In the rows, 128 means zero.
Y: rows in 3 groups, each row roughly a mix of its group's directions
Y (142 x 13)
[[124 144 134 182 118 110 139 115 107 189 146 137  89]
 [116 132 118 121  68 117 161 113 187 149 126 101 132]
 [124 103 151  95 127 139 124  75 172 102  90 124 103]
 [168 127 108 176 115 141 109 148  81 142 157 150 158]
 [118 134 106 173 167  84 132 156  97 149 164 139 111]
 [143 122 155 172 155  98 108 141 164 107  73 124 117]
 [123 147 155 102 127 144  71 120 153  78 124  92 113]
 [162 134 167 122 145 113 174 119 112 145  87 165  96]
 [146 142 167 124  92 146 132 137 159  99 124  71 162]
 [127 142  91 140  84  78 185 127 103 125 129 134 123]
 [126 154 150 148  83 128 128 125 159  96 180  91 147]
 [108  83 146 184  96 140 127 127 120 171 121 159 124]
 [136 109 144 104 111  72 103 168 166 124 170 126 129]
 [135  94 141 169 134 133 158 139 124 135  52 131 128]
 [ 69 123 117 149  87 109 145 110 109  81 142 125 106]
 [115  94 116 105 172 142 124 134  73 148 157 165 115]
 [167 121 103 118 134 118 133 175  71 173 133 125 137]
 [ 87 144  83 132 126 141 110 106 137  60 138 116 120]
 [159 101 122 129 115 161 135 176 106  99 124 133 186]
 [ 65 128 134 145 136 134 127 145 145 141 107  64 110]
 [144 146 155  98 145 178 154 126 136 152 166 176 133]
 [141 144 157 128 140 141 185 133  82 126 104  96  90]
 [174 141 170 154  82 128  77 142 132 135 124 113 114]
 [ 94 149 132 141 136 178 111 145 107 162 121 181 154]
 [ 98 166 126  77 110 122 132 111 159 113 133  75 107]
 [189 173 120 108 152 119 101 142 151 128 163 109 138]
 [126 145 100 138 112 140 109 124 169 106  93 157 190]
 [137 129  81 164  89 124 141 125 138 116 156 117 188]
 [147 175 149 147  92 119 154 129  91 126  74 141 139]
 [110 109 146 124 119 161  77  87 157  96 117 128 169]
 [115 166 112 126 163 136  73  93  99 153 150 150 116]
 [142  85 108 174  93 142  87 140 131 165 115 132 154]
 [127 126 156 111 128 137 112 201 108 139 174 153 120]
 [106 165 174  95 104 163 140 146 151 115  84 132 139]
 [152  96 125 104 164 131 114 149 169 155 180 102 121]
 [118 121  94 173 123 120  98 118 123 113 197 152 128]
 [108 134 150  51 123 135 164 104 125  97 117 112 129]
 [135 172 146 115 160 115 122 128 120 181 113 171  90]
 [130 167 139 128 158 111 123 164  75 161 134 143  87]
 [ 93 146 162  78 138 114 128 119 185 142 102 138 110]
 [129  59 139 150 134  93 167 127 149 150 118 108 108]
 [157 139 109 160 120 175 132 107 102 149 155 112 181]
 [ 86 103 133 111 128 134 105  67 157  89 105 128 134]
 [110 147 106 117 133 155 146  70 144 121  85  82 119]
 [ 71 100  97 127 113 160 129 155 104 124 166 102 148]
 [147 158  74 105  81 129 145 150 111 126 132 132 173]
 [123 164 173 138 104 173 101 169 140 116 112 120 160]
 [125  80 125 141 130 141 149  63 135 134 169 129  98]
 [163 120 128 146 136 123 102 143 138 145 212 129 122]
 [106 111  85  91 117 128  82 104 157 170 145 148 128]
 [196 115 125 155 110 121 111 156 139 128 116 109 177]
 [153 134  74 132 131  95 160 132  78 157 156 115 126]
 [134  91 143 120 116 145 173 126 171 150  76 135 156]
 [126  96 138 161  69 119  81 121 150 154 131 134  99]
 [115 173 139 103 161 147 112 126 109  63 104 133 112]
 [144 134  83  69 148 104 149 100 124 110 136 135  88]
 [135 195 110 150 178 142 118 164 120 114 145 138 129]
 [157 145  90 140  95 148 131 150 114 138 107 118 195]
 [151 108  49 133 116 119 149 123 156  99 130 144 111]
 [128  79 178 127 140 133 118 126 175 128 130 155  83]
 [161 150 150 124 143 144 113 204 132 143 144 158 132]
 [158 117 150 204 100 127 124 130 167 131 143 125 139]
 [136 138 150 182 107 122  81 125 100 121 155 161  93]
 [156  92 161 135 136 128 185 139 118 128  96 174 122]
 [118 124  91 118 116 104 167 163 145 116 155 169  82]
 [102 140 186 171 167 162 111 136 148 136 131 150 134]
 [135 133  94 152 173  84 130 135 163 117 129 166  90]
 [137 127  65  80 123 110 155 130 125  95 127 127  89]
 [128 124 179 107 177 121 101 167 141 146 123 170 121]
 [ 87 102  88 134 126 164 137  91 113 123 141 181 139]
 [102 141 109 123  88 107 113 132 148 164 178  79 123]
 [142 148 142  84 140  92 113 135 118  71 160 146  98]
 [157 120 129 111 104 124 130 155  76 175 178 136 133]
 [148 137 103 158 167 105 163 147 157 134 131 162  79]
 [122 139 130 187 133 141 114 168  93 144 122  74 129]
 [103 168 148 164 131 140 114 137 126 145 114 146 198]
 [ 85 144 108 108 134 141 146  57 140 124 117 143  94]
 [152 142 149 112 137 124  99 153 141 104 191  83 110]
 [ 93 151 134  85 185 128 151 144 137 134  93 105 107]
 [144 143 175 103 141 165 117 185 150 117 125 142  97]
 [172 164 118 146 161 110  81 126 154 144 150 154 102]
 [149 175 111  99 141  78  78 145 107 118 131 118 143]
 [132 170 131 133 133 134 126  85 116 137 124 203 105]
 [119  84 144 183 159 115 123 158 127 155 102  93 123]
 [131 116 161  90 115 163 137 107 138  79  93 102 161]
 [110  92 116 199 143 135 114 140 140 128  89 101 142]
 [138  81 144 186 164 117 121 166  96 137 120 138 127]
 [139 189 130 114  89 141 162 100 135  96 114 157 112]
 [ 85 105 120 126 118 177 175 139 126 115  95  93 144]
 [125 113 150  82 146  87 107 169 146 122 125 162  89]
 [101 108  79 144  90 147 167  90 119  96 147 134 123]
 [136 165 112 141 101 109  73 153 139  98 175 136 143]
 [108 128  82  85 130 116 166 108  82 120 106 157 141]
 [123 168  65 158 113 114 123 116 104 109 134 102 165]
 [161 160 113 160 106 167 114  95 138 123 176 122 159]
 [151 129  81 103 140 118 114 137  95 143 178 157 167]
 [ 94  88  96  95 131 112 168 125  82 141 140 150 109]
 [148 163 156 156 148 153 117 160  80 148  89 138 148]
 [135 138 138 181 110 104 108 121 103 125 169 168  86]
 [148 108 150 205  90 116 145 147 144 135 118 114 126]
 [125  85 158 181 107 128 165 147 151 110 120  91 128]
 [130 131 137 134 207 130 123 107 113 134 164 135  87]
 [172  96 150 152 138  92  95 170 151 149 124 133 155]
 [156 134 120 180 158 123 141 143  90 130 179 161 134]
 [103 123 182  93 154 153 106  83 107 142 147 131 148]
 [102 138  87 104 120 123 157  97 140  81  90 108  99]
 [193 135 119 145 170 124 144 127 119 117 173 155 147]
 [139 106 106 123 134 102 134 147 164  99 139 146  56]
 [ 81 145 132 181 132  90 114 110 161 117  99 146 148]
 [148 111 138  90 179 158 139 161 135 129 112  84 157]
 [109 123 108 157  58 136 148 139 169 149 137 131 156]
 [147 166 139 141  88 123 158 115 118 178 149 170 109]
 [133 178 109 150 155 132 101 155  89 132 125 111 179]
 [132 103 180 179 144 124 111 122 120 178 156 134 142]
 [149 144 170 103 150 152 112 192 112 148 151 147 127]
 [100 147 144 123 100 113 152 149  90 153  67 121 102]
 [147 159 157 133 147 150 144 163 134 101 129  72 167]
 [142  82 145  87 160 152 121 152 137 142 153 179 121]
 [ 95 132  77 139 119 180 113  87 122 130 128 149 160]
 [128  46 103 106 130 143 135 140 139 137 105 100 146]
 [ 93 113  91 125  58 120 105 102 138 118 154 124 141]
 [131 102 119 110  76 131 176  96  95 154 149 101 124]
 [138 132 161 171 121 143 113 165  99 160 184 122 137]
 [160 179 150 155 112  99 140 166 108 108 140  92 110]
 [139 137 168 158 123 142 140 118  93 179 108  91 164]
 [135  79 134 167  70 116 120 131 156 145  96 113 115]
 [ 92 125 127  72 119 111 137 113 149  93 159 171 107]
 [110 112 157 119 103 148 183 158 161 147  86 115 143]
 [189 163 140  88 133  91 109 106 134 110 142 145 115]
 [123 155 126  56 138 158 130  98 144  93 103 133 141]
 [110  86 105 154 137 127  92 155 166 148 168  95 115]
 [143 107 123 135 155 128  72 134 134 190 135 130 167]
 [105  89 162  84 118 136  99 159 154 116 105 164 144]
 [ 93 189 128 153 132  98 159 140 117 123  90 104 111]
 [122 127 121 158 109  94 166  77 143 146 131 123  74]
 [114 169 105 117  75 106 111 120 165  94 162 116 122]
 [157  92 129 165 136 161 109 128 159 168 143 145 172]
 [ 90 158 106 189 124 130 165 151  95 134 127 108 138]
 [151 134  85  92 125 117  81  89 138 107 166 130 150]
 [113 160 123 129 165 178  83 142  97 110 104 129 156]
 [141 170 138  87 130 143  67 133 144 154 164 117 135]
 [129 151 127 110 183 161  93 136 146 154 173 132 155]]

one row of each group, then the others: which group is each in?
[176 148 139 100 102 147 147 162  85 133 158 148 154] | U
[143  83 137 161  77 135 120 128 177 142 113 102 148] | F
[153 154 146 174 173 125 115 131 120 174 124 141 170] | C

[131  89 123 169 121 125 185 123  97 145 127  88 102] | U
[114  80  90 106 109 108 148  85 130 106  96 103 105] | C
[ 86 117 174 112 107 173 134  92 161 114 111 143 142] | C
[173 102 112 159 175 142  94 159 103 132  99 132 135] | F
[151 159 147 137 109 144  76 144 123 130 114 108 191] | C
[114 151 106 189  93 140 133 103 159 144  95  98 129] | U
[122 117  92 116 133 130 157 133 178 165 162 108 174] | F
[106 132 114 122 133 103 177 131  85 126  68 144 103] | F
[ 86 115 145 121  98  87 151 128 154 115  78 124  93] | C
[102  96 126 116 110 136 150 136 114 101 200  97 143] | F
[143 111  93 139 164 161 160 109  87 134 103  83 125] | C
